Some points, each followed by its number:
tensor([-0.72, 1.42, 1.03, 0.21, -0.01, 0.17, -2.75, 4.38, -2.61,
        -0.88, 0.38, -3.83, -0.90, -0.03, 0.58, -6.08]) 0
tensor([0.78, 0.08, 0.15, 0.19, 0.29, 0.00, 0.88, -0.68, -0.88,
        0.18, -0.36, 0.08, 0.06, -0.13, 0.87, 0.26]) 1
tensor([-0.37, -0.13, -0.16, 0.27, -1.53, -0.18, -0.38, 1.25, 0.38,
        0.20, 0.84, 0.20, 0.21, 0.43, -0.12, -0.26]) 2
tensor([-0.44, -0.62, -0.15, 0.03, -0.65, 0.04, 0.41, -0.74, 0.18,
        -0.44, -0.25, 0.60, 0.07, -0.27, -0.19, 1.41]) 3
tensor([-0.08, 0.39, 0.26, 0.14, -0.07, 0.14, 0.03, 0.35, -0.81,
        -0.61, -0.08, -0.09, 0.04, -0.13, 0.97, 0.02]) 4
tensor([0.25, 0.17, 0.40, 0.12, 0.06, 0.13, 0.22, -0.43, -0.20,
        -0.62, -0.23, -0.22, -0.11, 0.15, 0.66, 0.22]) 5
tensor([-0.22, 1.36, -0.03, 0.34, 0.68, 0.14, 0.44, 0.14, 0.69,
        -0.77, -0.27, -0.30, -0.12, -0.23, 0.94, -0.20]) 6
tensor([0.57, -0.10, -0.12, -0.04, -0.08, 0.18, -0.45, -0.79, 0.23,
        -0.75, 0.41, 0.69, 0.09, 0.92, -1.34, 0.55]) 7
tensor([-0.35, -0.12, -0.15, 0.06, -0.27, 0.44, -0.58, 0.53, 0.46,
        -0.01, 0.14, 0.20, 0.43, 0.81, -0.18, -0.84]) 8
tensor([-0.48, 0.83, -0.97, 0.53, 0.07, 0.19, -1.64, 2.78, 0.86,
        -0.84, 0.94, 0.06, 0.23, 0.04, -0.21, -1.20]) 9
tensor([0.91, -0.05, -0.12, 0.21, -3.81, -3.31, 1.18, -0.29, -0.34,
        2.82, -0.19, 0.18, 0.10, -0.34, -0.18, 2.45]) 10
tensor([-0.15, -0.05, -0.11, 0.17, -0.21, 0.25, -0.32, 1.26, 0.50,
        -0.85, 1.53, -0.77, -0.05, 0.49, 0.14, -0.48]) 11
tensor([1.91, -0.11, -0.06, 0.28, -2.15, -1.48, 1.64, -1.10, -0.31,
        2.53, -0.41, 0.15, 0.12, -0.22, 0.71, 2.45]) 12
tensor([-1.79, -0.21, 0.18, -3.99, 1.07, 1.32, 1.36, -1.41, -3.52,
        0.02, -0.89, 0.13, 0.01, -1.99, 0.27, 0.11]) 13
tensor([1.68, -0.14, -0.13, 0.00, -0.12, -2.91, 2.76, -0.98, 1.40,
        2.20, -0.81, 0.17, 0.13, -0.18, 0.11, 3.18]) 14
tensor([0.42, -0.14, -0.06, 0.42, 0.00, -0.01, 0.02, 0.01, 0.34,
        0.57, 0.48, 0.51, 0.16, 0.16, 0.62, 0.58]) 15
tensor([-0.36, -0.09, -0.22, 0.38, 0.00, 2.10, -2.11, 1.12, 0.28,
        -0.83, 0.69, 0.87, 0.57, 0.99, -1.18, -1.18]) 16
tensor([0.23, -0.12, 0.28, -0.36, -1.44, -2.05, 1.48, -2.60, -1.10,
        3.17, -0.89, 0.11, 0.11, -2.13, 0.30, 3.12]) 17
tensor([-0.20, -0.42, -0.18, 0.18, -0.10, 0.19, -0.22, -0.64, 1.74,
        -0.85, 0.15, 0.27, 0.00, 0.18, 0.00, 1.37]) 18
tensor([-0.42, -0.71, -0.43, 0.04, 0.20, 0.28, -0.97, 0.67, 0.42,
        -0.88, 0.28, -0.87, -0.10, 0.30, 0.09, -1.14]) 19
tensor([-0.24, -0.47, 0.13, 0.24, 0.02, 0.21, -0.87, 0.67, -0.22,
        -0.71, 0.27, 0.09, 0.00, 0.29, -0.09, -1.08]) 20
tensor([-0.09, -0.72, -0.14, -0.17, 0.74, 0.34, 0.48, -0.62, 0.27,
        -0.51, -0.45, -0.68, 0.05, 0.44, 0.35, -0.65]) 21
tensor([-0.36, 0.60, -0.55, 0.23, -0.03, 0.18, -2.25, 0.66, 0.38,
        -0.81, 1.69, 0.13, -0.70, 0.73, -2.08, -1.81]) 22
tensor([-2.21, -1.57, -0.29, -0.64, 1.43, -2.12, 1.35, -3.95, -1.53,
        2.40, -0.88, 0.13, 0.06, -3.47, 0.34, 1.67]) 23
tensor([0.57, 0.38, 1.14, 0.04, -0.06, -0.09, 1.49, -1.79, -1.43,
        0.50, -0.81, 0.20, 0.08, -1.13, 0.55, 1.29]) 24
tensor([1.17, -0.04, -0.11, 0.05, -0.26, -3.19, 2.16, -0.91, 2.17,
        1.35, -0.77, 0.33, 0.07, -0.01, 0.57, 4.06]) 25
tensor([-0.49, -0.87, -0.16, 0.05, -0.08, 0.31, -0.44, -0.36, 1.01,
        -0.81, 0.02, 0.06, 0.07, 0.21, -0.73, 0.31]) 26
tensor([-0.06, -0.15, -0.21, -0.47, 0.40, 5.30, -1.82, -0.81, 2.32,
        -0.83, -0.53, -0.30, 0.07, 1.84, -0.12, -0.90]) 27
tensor([0.21, -0.09, -0.21, 0.31, -0.18, 0.33, -0.44, 0.77, 0.24,
        -0.53, 1.23, 0.19, 0.28, 1.14, -0.98, -1.65]) 28
tensor([-0.23, 0.75, -0.09, 0.05, 0.07, 0.20, -0.27, -0.08, 0.18,
        -0.80, -0.15, -0.21, -0.05, 0.18, 0.75, -0.13]) 29
tensor([-0.43, -0.52, -0.02, 0.14, 0.73, 0.12, 0.39, -0.78, 0.31,
        0.48, -0.37, 0.31, 0.14, 0.00, 0.41, -0.13]) 30
tensor([-0.17, -0.47, -0.10, -0.08, -0.43, 0.01, 0.74, -0.78, 0.62,
        0.07, -0.24, 0.73, 0.06, -0.13, -0.33, 1.70]) 31
tensor([-0.29, 0.46, 0.19, 0.08, 0.23, 0.26, -0.72, 0.14, -0.04,
        -0.92, -0.01, -1.00, -0.05, 0.03, 0.65, -0.20]) 32
tensor([0.17, 0.74, 0.90, 0.05, -0.04, 0.14, 0.77, 0.20, -1.02,
        -0.63, -0.43, 0.03, 0.08, -0.30, 1.04, 0.01]) 33
tensor([-0.10, -0.50, -0.43, 0.16, 0.19, 0.53, -0.69, -0.17, 0.71,
        -0.83, 0.62, -0.25, -0.08, 0.76, 0.02, -1.16]) 34
tensor([-0.39, -1.00, -0.03, 0.25, 0.13, 0.28, -1.80, 1.22, 0.03,
        -0.82, 1.12, -0.48, 0.00, 0.29, -0.06, -1.27]) 35
tensor([-3.37, -1.59, 0.37, -0.66, 0.46, -1.74, 1.08, -3.83, -2.01,
        0.32, -0.99, 0.20, 0.08, -3.54, 0.28, 2.28]) 36
tensor([-0.65, -0.31, -0.14, 0.11, -2.33, -0.02, 0.86, -1.35, -0.67,
        0.24, -0.59, 0.98, 0.08, -0.83, 0.62, 1.86]) 37
tensor([-0.72, -0.15, -0.57, 0.27, 0.10, 0.21, -1.04, 1.13, 0.23,
        -0.56, 0.04, 0.07, 0.14, 0.27, -0.17, -1.50]) 38
tensor([-0.44, 2.17, -0.23, 0.38, 0.77, 0.17, 0.14, 0.52, 0.62,
        -0.78, -0.26, -0.11, 0.08, -0.42, 1.22, -0.47]) 39
tensor([-0.79, -1.57, -0.85, -0.41, -0.02, 0.35, -4.01, 2.67, -0.79,
        -0.90, 0.13, -2.19, -0.31, 0.57, -2.10, -4.40]) 40
Which two points above are nearest to each new point? Their numbers follow each, nearest first.
tensor([-1.23, -0.14, -0.04, -1.47, -0.70, -0.96, 1.00, -1.13, -2.25,
        0.05, -0.89, 0.16, 0.07, -1.75, 0.05, 0.98]) : 24 37
tensor([0.77, 0.04, 0.16, 0.19, 0.20, 0.03, 0.71, -0.49, 0.47,
        0.40, -0.09, 0.11, 0.13, 0.16, 0.68, 0.80]) : 15 1
tensor([0.22, -0.07, -0.18, 0.38, -0.81, -0.17, 0.21, 1.10, 0.00,
        1.65, 0.95, 0.19, 0.26, 0.43, -0.17, 0.06]) : 2 15
tensor([-0.37, -0.91, -0.39, 0.13, 0.07, 0.35, -1.63, 0.03, 1.67,
        -0.87, 0.70, -0.10, -0.34, 0.45, -0.43, -0.58]) : 34 26
tensor([-0.08, -0.09, -0.18, 0.37, -0.03, 1.94, -2.71, -0.44, 0.07,
        -0.83, 1.95, 0.65, 0.06, 1.62, -3.73, -1.92]) : 22 16
tensor([1.56, -0.11, 0.41, -0.04, -1.57, -0.28, 1.67, -1.68, -1.46,
        0.42, -0.74, 0.15, -0.02, -1.07, 0.82, 2.14]) : 24 37
tensor([-0.16, -0.08, -0.14, 0.28, -0.36, 0.65, -1.30, 0.59, 0.18,
        -0.73, 1.44, 0.52, 0.37, 1.02, -0.98, -1.51]) : 28 16
tensor([-0.40, 0.58, 0.21, 0.27, 0.47, 0.03, 0.23, -0.77, 0.26,
        0.50, -0.36, 0.41, 0.16, -0.22, 0.93, 0.32]) : 30 5
tensor([0.88, -0.05, 0.05, 0.24, 0.08, -0.05, 0.85, -0.60, 0.71,
        0.58, -0.17, 0.13, 0.14, 0.28, 0.67, 0.98]) : 15 1
tensor([1.60, 0.28, 0.62, 0.22, -0.04, -0.03, 1.28, -0.74, -1.23,
        0.11, -0.63, 0.11, 0.05, -0.68, 0.88, 2.01]) : 24 1
tensor([-0.38, 2.67, -0.75, 0.35, 0.14, 0.16, -0.69, 0.86, 1.01,
        -0.85, 0.08, 0.66, -0.01, -0.06, 1.53, -1.01]) : 39 6
tensor([0.89, -0.12, -0.14, 0.08, -1.99, -2.05, 1.26, -0.51, 0.08,
        2.21, -0.67, 0.17, 0.12, -0.11, 0.26, 1.83]) : 12 10
tensor([-0.20, 0.66, -0.19, 0.18, 0.00, 0.13, -0.16, 0.61, 0.10,
        -0.34, -0.09, -0.11, -0.03, 0.22, 0.25, -0.62]) : 29 8
tensor([-0.38, 0.70, -0.68, 0.39, 0.00, 0.21, -2.12, 2.66, 0.81,
        -0.85, 1.24, -0.16, -0.18, 0.21, -0.82, -1.51]) : 9 22
tensor([-0.17, -0.32, -0.28, 0.35, 0.08, 0.56, -1.20, 0.10, 1.19,
        -0.85, 0.92, 0.19, -0.03, 0.79, -0.18, -0.97]) : 34 8
tensor([1.14, -0.06, -0.10, 0.23, -1.16, -0.43, 1.17, -1.09, 0.40,
        1.91, -0.15, 0.11, 0.12, 0.15, 0.67, 1.47]) : 12 15
tensor([0.00, -0.05, -0.16, 0.14, -0.09, 0.82, -1.38, -0.38, 0.48,
        -0.73, 0.75, 1.15, 0.17, 0.91, -2.23, -0.69]) : 7 16
tensor([0.82, -0.07, -0.18, 0.20, -0.26, -1.03, 0.95, -0.95, 0.96,
        3.30, -0.20, 1.61, 0.22, 0.06, -0.47, 1.92]) : 12 14
tensor([1.07, -0.09, -0.11, 0.27, -1.66, -0.72, 1.23, -1.35, 0.29,
        2.06, -0.42, 0.13, 0.11, -0.01, 0.67, 1.69]) : 12 37
tensor([-0.43, -0.63, -0.13, 0.34, -0.27, 0.20, -0.71, 0.23, 1.13,
        -0.91, 0.79, 0.43, 0.19, 0.11, -0.24, 0.44]) : 26 18
tensor([0.45, -0.13, -0.12, -0.34, -0.06, 1.52, -0.23, -0.54, 0.30,
        -0.62, 0.02, 0.17, 0.14, 0.87, -0.39, 0.08]) : 7 26
tensor([0.92, -0.38, -0.46, 0.02, 1.31, -0.69, 1.82, -0.93, 1.99,
        1.44, -0.84, 0.78, 0.11, 0.65, -0.23, 1.48]) : 31 30
tensor([1.06, -0.10, -0.12, 0.20, -1.71, -2.06, 1.44, -1.89, 0.19,
        2.67, -0.74, 0.13, 0.16, -0.23, 0.52, 2.69]) : 12 17
tensor([-0.43, 0.84, -0.83, 0.24, 0.62, 0.14, 0.26, 0.64, 0.73,
        -0.70, -0.37, 0.33, 0.01, -0.16, 0.51, -0.94]) : 6 39
tensor([0.89, -0.14, -0.05, 0.23, -0.31, 0.04, 0.69, -0.22, 0.26,
        0.43, 0.44, 0.17, 0.10, 0.40, 0.77, 0.59]) : 15 1
tensor([-3.12, 0.33, 2.74, -1.07, 1.54, 0.08, 0.96, -0.94, -5.08,
        -2.93, -0.99, 0.14, 0.10, -5.28, 0.32, -0.29]) : 13 36
tensor([1.22, -0.23, -0.27, -0.02, 0.74, -0.76, 1.84, -0.87, 1.50,
        0.72, -0.75, 0.47, 0.04, 0.75, 0.07, 1.39]) : 31 15
tensor([-0.60, -0.88, -0.17, 0.25, -0.13, 0.21, -0.44, 0.41, 1.03,
        -0.83, 0.15, 0.16, 0.15, -0.05, -0.10, 0.32]) : 26 18
tensor([-1.60, -0.62, 1.82, -0.35, -1.39, -0.13, 0.99, -0.11, -2.83,
        0.26, -0.86, 0.11, 0.04, -2.71, 0.36, 0.36]) : 24 33
tensor([-0.48, -0.65, -0.16, 0.13, -0.19, 0.24, -0.33, -0.38, 0.94,
        -0.82, -0.14, -0.17, 0.09, 0.08, -0.55, 0.52]) : 26 18
tensor([1.40, -0.09, -0.16, -0.01, -0.29, -2.66, 2.33, -0.83, 1.46,
        1.42, -0.73, 0.26, 0.13, 0.11, -0.29, 3.18]) : 14 25
tensor([-0.71, 1.62, -0.51, -0.12, 0.16, 0.18, -2.91, 3.31, -2.22,
        -0.81, -0.07, -4.02, -1.10, 0.22, 0.48, -5.42]) : 0 40
tensor([-1.00, 0.57, 1.46, -0.41, 0.64, 0.18, -0.32, 1.14, -3.41,
        -2.31, -0.72, -3.19, -0.26, -0.81, 0.56, -2.81]) : 32 33
tensor([-0.50, -0.31, -0.14, 0.26, -0.21, 0.24, -0.12, 0.77, 0.96,
        -0.78, 0.84, 0.52, 0.15, 0.18, -0.22, 0.18]) : 26 8
tensor([-0.71, -0.08, -0.10, 0.33, -0.51, -0.06, -1.35, 1.48, 0.00,
        -0.32, 0.42, 0.24, 0.39, 0.58, -0.95, -1.32]) : 38 20
tensor([0.55, -0.54, -0.31, 0.11, 1.19, -0.83, 1.39, -0.87, 2.28,
        1.30, -0.81, 2.09, 0.07, 0.56, -0.51, 1.51]) : 31 30
